One turning vector, and how many steps it has turned
The counts run from 0 to 225.
[171  96 137  74 143 145 130 100 118 102  94 131 144 118 133  80 101 144
 112 137 110 116 164  85 107 132 135 111 116 111 127  76 121 148 169 131] : 60
[141 160 147  91 157 161 182  84 136 105 134 141 161 107 165 128  92  92
  82 131 128 133 137 104  79 141 141 162 104 153 129 108  96 140 138 114] : 30
[139 187 161  88 156 102 153 114 122 152 109 126 102 143 165 130  81  86
  99 133 144 102 116 116 155 170 134 165 133 131 121 130 100 121 109 107] : 189
[142 132 166  86 130 171 120 112 125 123 109 134 145  94 148 108  80 110
  86 150 132 171 123  62 138 141 109 127  96 143 142  85  98 137 124 145] : 71
[142 140 161  49 181 122 135 108 139 128 111 125 133 133 135 131 116 143
 133 121 145 128  92  89 107  82 133 151 114 126  91  67 125 160 128 129] : 117
[148 121 116  52 154 134 116 133 131 132  84 132 139  83 122 171 129 109
 119  94 100 141 116  86 128 164 144 152 138 119  82 113 106 124 128 107] : 110
[138 142 139  63 132  94 141  70 145 118 129 122 124 104 173  88 135 116
  98  96 124  97 140  83 113 124 141 113 116 130  70  98 124 142 142 128] : 218
[166 148 183  80 153 144 112 123 126 141  77 177 140  95 140 163  76 114
 117 136 134 148  80 101 130 148 140 162 141 131 109 119 126 140 124 158] : 113
[153 164 146  82 134  92 168 101 135 147 104 142  90 129 185 113  99  83
 105 137 141 115 136 158  91 163 145 117 122 157 114 127  95 122 135 106] : 22
[154 145  93  68 158 117 155 116 138 151  89 107 151  98 184 130 111  84
 116 120 126 116 169  89 103 121 131  89 107 142 135 120 100 109 147 123] : 25
[167 142 121  90 173 115 135 101 137 136  89  88 134 129 162 123  84 109
 119 136 129  61 129  92 112 122 124 115 133  89 130  96 153 119 155  70] : 202
[137 148 152 115 152 150 152  86 174 114 138 116 161 112 144 165  74  99
  78 138 116 105 107 101  90 149 113 152 102 121 120 129 120 107 115  77] : 197
[175 174 176  67 130 101 132 138 152 159  93 128 132 101 150 119 105  99
 120 109 128 115 159 117 127 164 148 102 119 119 101 129  90  87 124 114] : 178
[148 147 156  94 138 113 133 118 159 162  77 145 107 111 146 154  41 126
 113 119 127 113 132 125 107 173 125  96 102 128 124 154 111 107 126 114] : 12
[158 125 152  81 173  83 105 145  92 124  87  93  98 105 143 119 104 113
 169 135 125 121 133  91  83 159  89 101 125 124 110 110 113 150 144 112] : 93
[179 126 152  84 137 157 101 114 130 110 134 167 150 142 145 179  84 107
  93 143 131 110  99 106 128 133 125 162  97  81 142 115 114 104 142 106] : 156
[141 153 149  95 146 101 171  89 124 102 109 107 120 142 177 129 110  79
  81 126 132 119  93 111 109 137 161 155 133 159 108 128  90 155 141 123] : 32
[115 132  92  85 183 131 124  70 116 130 141 142 122 102 178 158  72 114
 106 113 124 118 137  86 105 152 107 164 104 149 118 130 130 136 137 139] : 39
[166 134 137  84 106 136 123  85 143 127 109 154 134  93 192 146  83  95
  63 120 124 134 109  82 150 140 131 112 111 137 118 122 110 114 124 146] : 223
[139 119 134  75 172 136 110 125 106 120 108 140 135  73 122 132 108 112
 141 112 119 138 171 107  63 173  89 120 102 109 129 107 114 139 145  94] : 95
[148 136 127  83 161 147  95 126 104 151 117 124 108 122 156 164  84 106
 101 138 132 141 115  86 120 122  75 111  68 137 152 105  94 126 119 110] : 81
[160 151 199  98 129  93  89 115 152 125 137 119 145 106 122 161  92 124
 113  92 111 129 114  77 118 168 124 154 112 106  84 128 114 125 115 130] : 153
[166 141 189 105 165  93 131 113 156 128  97 115 160 116 114 121  76 163
 130 161 114 143 111 109  90 151 102 130 150 127 124  84 105 144 108 119] : 128
[162 119 118  55 104 115 107 110 133 131 121 129 103 119 177 123 145  94
  74 101 111 157 126 100 123 131 130  96  93 148  94  89  81 124 136 123] : 66
[137 143 180  81 145  84 107 102 139 125 146 153 111 126 133 130  83 128
 112 114 148 116 123 122 116 168  85 106  94  81  88 124 109 123  96  90] : 163
[163 119 158  70 152  80 115 122 111 118 125 131 128 171 134 138  74 144
 154 134 154  89  99  87 129 135 126 138 121  82 109 113 115 145 148 129] : 159
[129 141 122  53 178 152 128 111  93 110 124 181 117  80 142 107 121  93
 133 140 149 127 132 113 109 162 115 165 130 110 119  88 120 154 123 106] : 105
[140 144 125  80 152  96 173  99 105 120  95 102 123 156 154 140  96  88
  94 112 122  99 122 105 128 147 167 168 138 144 112 129  98 156 164 129] : 33
[155 144 116  47 151 151 155 122 133 127 119 150 161 103 164 144  80  96
 123 147 151 144 156  93 128 155 119 127 114 110 157 144  79 100 110 119] : 181
[163 140 148  90 149  88  99 127 149 155  99 145  93 114 173 187  90 127
 120 139 118 142  85 130 121 131  95 126 137 141 109  98  96 115 101 118] : 123
[162 113 121  68 130 109 143  93 123 120 107 149 148 145 178 139  65 135
 111 130 128 128 109  78 136 134 155 134 124 137 120 138  95 141 150 183] : 225
[162 164 159 108 170 103 129  94 135 143  89 102 136 115 160 112  80 123
 123 121 137  63 149 104 100 117 106  99 117 101 128 114 157 142 140  89] : 203
[186 146 173  89 129  98 140 105 127 100 135 103 173 136 143 143 136 103
  87 115 107 136 133  94 100 109 130 149 118  98 112  98  68 140 128 126] : 142
[153 133 136  90 128  90 154  81 150 113 139 133 147 105 193 161 107 111
  92  96 131 112 125 121  60 116 118  96 107 115  97 135 108 141 143 106] : 208
[140 115 116  53 176 149 132 109 119 109 102 156 140 122 138 158  85 127
 122 166 140 121  77  85 133 114 126 169 137 120 131  94 106 147 123 126] : 115
[149 106 126  62 136 104 115 123 146 127 149 172 105 132 143 176  80 118
 126 120 133 126 130 151  94 174 119 121 102  94 106 143  86  97 132  99] : 165
[155 161 119  84 167 140 122 100 121 148  92  98 130 104 161 115 108  83
  98 115 117  80 158  81 142 135 160 153 117 135 117  93 141 123 160 106] : 35
[149 122 130  80 146 101 165  73 106  95 117 164 122 125 185  95  86 117
 122 148 142 101 129 110 120 158 132 135 157 117 118 117 115 164 138 142] : 215
[162 112 144 119 151 157 119  79 144 130  91 116 133 117 138 140  74 110
  65 139 105 101 107  86 121 153 136 150 123 120 126 102 143 131 165  86] : 45
